In the rows, 128 means zero.
First come named moves, each a turn or a mirror, each shown by rows before and after it. For each pair of rows after them, which moves, in which order, take the first row to the second? The first pair is done for you.
S (before -> after):
[148 129 134 125 121 140 125 113  92 110  81 140 127 157 181 137 126  94
 160 133  91 113 136]  ->  [152 125 130 138 119 142 144 112  94 114  81 138 119 157 181 136 114  92
 161 135 104 121 157]
[133 129 156 145 120 126 149 142 151 129  75 162 117  71 139 192 123  96
 145  94 173 174 137]  ->  [124 143 161 121 125 127 117 133 143 125  74 162 134  68 135 193 151  98
 142  81 130 159  92]
[140 101  84 149 119 156 144 127 146 122 101 157 141 164 133 140 123 112
 106 135 107 141 130]  ->  [132 112  87 141 123 154 131 118 148 123  96 151 147 160 132 145 131 110
 110 131  88 134 114]
D (before -> after):
[130 135 138 151 106 137 141 130 115 116 113 130  88  99 130 144 107 113
 153 126 158 150 144]  ->  [114 124 143 134 111 107 123 113 151 146 118 133 122  91 136 135 153 150
 108 102 102 125 124]
[133 121 106 154 128 134 154 129 113 121 143 124 100 146 133 105  76 130
 145 141 136 139 154]  ->  [123 109 159 133 122 117 127 151 165 134 150 159 112 125 151 134 118 165
 135 110 122 117 102]
[129 132 143 129 122 166 121 130 124 121 110 135 140 149 138 144 136  92
 140 119  95 151 105]  ->  [124 130 131 123 131 157 123 117 123 122 113 128 145 151 134 133 138  95
 125 123  81 148 109]
[135 112 137  80 123 138 122 128 145 143 117 131 168 151 129 110 152 151
 113 117  69  71  60]  ->  [159 129  95  96 123 176 157 125  82 120 116 102 137 171 112  92  86  93
 151 158 129 106 116]
N (before -> after):
[108 100 110 171 121  75 140 120 176 164 101 105 136  79 116 110 158 154
  70  85  87 169 180]  ->  [148 161 128 121 148 144 123 157  89  96 180 112 111 154  97 105  96 145
 171 171 210  76 102]
[126  82 120 144 134 117 159 122 129 112 136  92 157 223 123 106  87  87
 120 188 127 118 199]  ->  [120  72 119 144 129 106 156 113 139 125 128  90 163 213 129 109  98  86
 109 178 114 132 210]
[128 144  54  90 137 144 108 102 155 130 100  98 187 213 113 103 145  98
  96 127  13 126 120]  ->  [143 159  62  73 147 161 103 110 123 104 123 101 180 233 107  98 123  95
 129 154  52  95  91]
Z (before -> after):
[144 101 132 147 124 141 157 151 144 141 137 145 133 155 135 148 128 113
 121 133 126 143 145]  ->  [145 116 147 135 122 141 144 158 130 126 134 153 115 129 137 160 123 111
 147 128 143 137 129]
[134 105  99 113 130 171 169 170 108 112 129 110 114 124 143 129  83  93
 189 167 173 160 137]  ->  [114 118 100  92 124 170 127 148  97 112  91 106 118  91 143 140 119  74
 194 136 118 190 108]
[149 140 143 131 124 151 147 147 132 116 105 109 137 178 135 139 108 112
 161 142 120  90  99]  ->  [144 147 147 128 121 154 132 147 128 113  94 108 134 166 136 144 116 109
 168 134 107 100  87]
[105 164 121 105 114 145 100  84  93 115 124 108 166 130 122 100 127 101
 118 146  77 127 110]  ->  [117 146 113 122 125 144 138  93 111 120 154 109 173 167 121  88 103 113
 101 177 113 107 144]

(2 to 3 moves a pair)
[138 141 138 118 143 121 126 138 124 118 133 147 162 163 154 112 127 124
  91 148 103 128 129]  ->  [135 154 151 112 131 124 102 144 100  99 109 150 138 116 154 135 123 112
 127 131 115 146 113] : S Z Z
[138 152 155 112 147 149 109 145 111  99 144 143 142 157 136 145 134 121
 169 120 140 115  79]  ->  [134 146 114 127 152 159 141 122  97 110 139 113 162 187 125 114 117  94
 141 143 113 131 128] : Z D Z
[149 137 126 133 145 135 123 120 121 118 165 143 126 179 108 132  99 147
 138 140 136 103 108]  ->  [140 128 116 136 143 137 130 104 132 129 158 135 143 189 105 124 111 148
 116 140 102 103 117] : Z Z Z
[160 153 147  97 149 165  88 110  79 118 180 144 131 157 115 126 108 139
 143 138 171 130 112]  ->  [144 116 178 117 128 127  95 118 163 156 160 181 141 125 144 153 144 166
 105  89 136 151 122] : Z S D
[121  96  86 139 126 146 131 159  92 119 124 116  78 139 102 110 115 113
 167 147 169 172 189]  ->  [121 111  66 126 143 141 122 142  79 121 145  98 102 160  83  80 125 134
 147 164 146 130 176] : D D N
[104 141  92 108 153 111 113  86 118 139 161 111 174 153 117  79 157 126
  75 140  44 121 124]  ->  [115 150 162  86 148 119  87 135 143 120 184 169 161 141 138 120 162 147
 124 127  84  90  51] : D D N
[137 137 115 120 132 122 143 133 101 141 143 153 126 151 163 156 113  68
 119 113 138 161 139]  ->  [137 123 132 123 130 103 144 145 130 146 157 173 123 147 169 162 119  99
 110 109 152 146 132] : D S Z
[136 125 100 209 128 125 171 154 148 141 145 148 112 123 133  88 104 123
  95 142 199 136 173]  ->  [138 140  93 193 140 135 157 145 131 132 169 141 121 147 116  73 100 134
  88 159 198 101 154] : D D N
[121 143 139 109 107  82 107  82 161 116 100  89 121  97 131 137 145 169
  91  87 122 128 131]  ->  [132 132 139 116 116  76 131 101 167 108 140  91 116 139 124 122 117 185
  92 121 173  90 137] : Z S Z
[130 172 119  97 147 159  82 106  63 108 150  98 134 154 106 106 122 110
 154 146  98 104  88]  ->  [113 125 100 139 135 114 116  89 132 159 123  92 158 148 113  93 147 132
  75 124  41 140 162] : Z Z N
[126  92 161 138 108 118 134 153 194 149 136 186 137 158 168 154 157 126
 116 120 108 137 103]  ->  [145 106 142 152 110 137 154 169 155 129 146 178 101 164 162 148 102  94
 156 155 179 149 128] : Z D D
[134 180 103 129 127 146 118 109  44  89 107 102  97 114  92 117 108  56
 191 145 152 152 100]  ->  [134 168 165 115 119 136  90 140  97  97 110 155 106  95 120 167 145  84
 203 113 156 137  29] : D D D
[130 122 134 149 129 129 146 161 158 146 173 138 130 174 125 107  94 144
 113 121 186  79 164]  ->  [117 109 136 150 124 111 142 151 181 162 166 145 141 160 130 106 116 159
  90 101 156  85 166] : D N
[131 134 109 128 137 130 141 112  96 127 155 118 132 136  95  99 121 137
 141 157 173 120 136]  ->  [128 141 108 133 129 132 134 112  82 121 132 118 112 105  96 112 125 129
 157 138 173 145 135] : Z S
[124 173 159 144 121 164  92 154 130 125 107 135 102  96 121 193 108 131
 130 113 168 166 158]  ->  [116 189 142 104 153 155  64 121 113 123 151 109 145 142  91 146 130 168
 104 146 130  83 112] : D N D
[139 147  96 108 103 151 146 162  85 105  89 126 113 122 145 164  74  57
 196 146 125 214 137]  ->  [131 101 136 127  92 121 164 182 172 138  89 166 133 123 175 189 112  90
 159 118 105 216 140] : Z D S
[191 160 161 143 123 126 122 163 146 147 128 142  88 152 124 104  75 140
 167 130 212 126 137]  ->  [182 163 114 150 130 118 134 129 123 155 120 110  98 163 104  61  72 126
 141 151 180 131 174] : D D
[114 144 135 129 127 148 114 122 119 128  78 122 145  87 129 151 163  84
 122 101  60 180  94]  ->  [132  87 140 169 127 121 186 164 191 159 110 152 138 127 149 149 131 119
  93 124 138 163 161] : S D Z
[119 150  95 125 138 119 114 106  96 120 132  90 107 137  94  95 113 116
 136 138 129  89 120]  ->  [108 150  92 130 132 119 114 103  96 129 112  84 111 124  96 102 124 107
 127 123 105 112 129] : S Z Z
[139 150 178  89 184 120 140 141 121  96 107 157  91 164 144 114 119 131
 155 128 149 120 122]  ->  [119 139 170  92 181  95 132 124 152 120  90 159 118 151 151 111 152 149
 114  99  93 122 136] : N Z S
[112 115 119 144 122  77 124 105 134 149 123 109 102  40 104 118 138 162
 107 108 162 122 157]  ->  [110 120 139 130 127  76 111 119 141 147 140 122 110  41 107 130 148 178
 109 106 168 101 128] : D N D
[156 164 151 109 147 111  94 134 121 120 250 185  89 123  93 108  97 168
 107 176 175  28  56]  ->  [161 143  73 184 124 117 160 110  88 135 168 136  49  82  83  98  35  87
 101 168 188 168 213] : N D
[ 82 131 122  99 164 159 117 133 135 134  66  82 126 153  97 140 111 121
 158  69 105  96 102]  ->  [ 85 112  97 127 155 148 154 132 154 149  65  77 123 165  95 127  91 118
 137  80 131 108 154] : S D D
[131 179 104  95 134 164 117 156  66  88 163 149 148 149 126 127  98  56
 181 145 124 113 128]  ->  [108 159 146  90 126 118  88 152 145 127 152 174 181 121 140 138 168 105
 128  89  46  99  91] : D N
[104  96 125 150 133 116 184 133 158 164 110 129 108 147 135 126 112 132
  88 141 118 152 188]  ->  [109 113 153 143 127 113 164 155 148 143 109 144  73 102 134 149  98 139
 127 126 171 153 177] : Z N
[145 104 101 146 122 172 179 138 137 133 145 143 141 183 140 134 101  88
 136 183 148 124 138]  ->  [118 101 107 154 104 140 144 112 153 150  82 133 123  86 140 155 146  86
 114 111  81 184 152] : Z N D
[125 136 143  88 150 120  95 131 110 121 153 106 134 126 122 126 144 138
 133 140 124  94 127]  ->  [121 141 144  98 141 119  96 139 108 118 135 106 113  89 121 144 140 124
 150 124 144 128 142] : S Z
[133 137 125 141 143 110 140 110  98 142 130 119 110 125  97 114 126 141
 123 121 135 143 156]  ->  [128 141 129 129 140 120 123 111 109 140 116 130 129 124 108 125 148 131
 122 108  91 152 126] : S D Z
[121 155 138 124 162 127 137 138 174 102 124 140 125 170 148 137 160 159
 145 111 109  70 133]  ->  [121 171 144 121 157 141 124 136 155  87 102 143 114 145 155 156 166 140
 169  98 101  90 120] : D D Z
[138 134 119 125 118 151 143 138 116 115 126 127 124 154 135 136 104 113
 144 135 139 132 117]  ->  [130 127 124 114 124 139 134 134 135 127 137 128 146 159 131 128 125 135
 124 133 115 106 104] : S D Z
[140 106  91 152 127 136 155 135 135 138 124 113 163 165 139 111 119 101
  80 133 105 148 179]  ->  [152 152 124 124 129 159 116 152  77  90 137 124 122 142 135 136  97  92
 154 141 174 133 121] : N Z
[135 133 131 135 146 116  95  99 140 141 106 122 133 130 135 131 162 119
 126 116  82 126  77]  ->  [155 122  95 161 144 131 147 104 119 142 112  97 119 160 127 106 114  98
 126 150 124 146 141] : D N Z
[140 131 163 132 137 160 150 148 117  93 139 140 139 158 133 124 103 106
 162 150 181 146 124]  ->  [122 125 169 111 150 130 125 125 145 118 161 140 178 159 122 109 148 149
 120 139 121 102  88] : D N
[121 134 130  94 156 131 121 120 151 110 174 127 160 159 102 111 141 189
 107 145 117  52  85]  ->  [103 130 151 133 120  97 112 124 168 121 102 132 104  43 117 160 155 177
 109  75 121 145 132] : S Z N
[139 117 100 100 134 162 148 119  78  98 110 104 133 190 163  95 105  86
 130 152 128 133 156]  ->  [134 123 168  74 126 159 106 142 107  86 116 149 138 168 186 137 144 107
 152 113 122 119  83] : S D
[125 153 124 145 120 161 125 108 121 115 127 126 148 143 135 130 102 101
 160 133 133 154 110]  ->  [124 142 133 159 117 145 141 119 141 122 131 135 137 134 136 135  95 113
 162 131 162 157 125] : N Z Z
[134 192 102 114  93 128  54 103 109 124 104  80 166 102  99 145 160 130
 133 123  59 125 128]  ->  [145 167  77 132  90 152  94 102 120 138  93  77 183 148 110 140 138 104
 121 145  51 152 165] : D Z
[ 70 143 139 126 171 108 190 140 140 153  98 102 115 122 129 132  94 132
  79 140 141 164 158]  ->  [ 71 145 140 107 180 109 182 136 150 152 124 103 140 153 121 115 108 155
  74 159 127 120 137] : S Z
[118 128 110 123 120 139 127 119 117 119  94 116 141 140 127 125 146  93
 105 125  87 168 139]  ->  [121 108 114 134 131 127 146 127 151 138 127 118 154 169 125 111 140 121
  82 146 111 127 151] : Z D D
[144 145 119 124 148 159 131 110  83 111 110 131 114 132 142 148 137  92
 165 134 103 155 105]  ->  [138 110  93 147 151 142 174 102 126 140 121 122 137 169 141 126 137 104
 118 147  96 154 151] : N Z
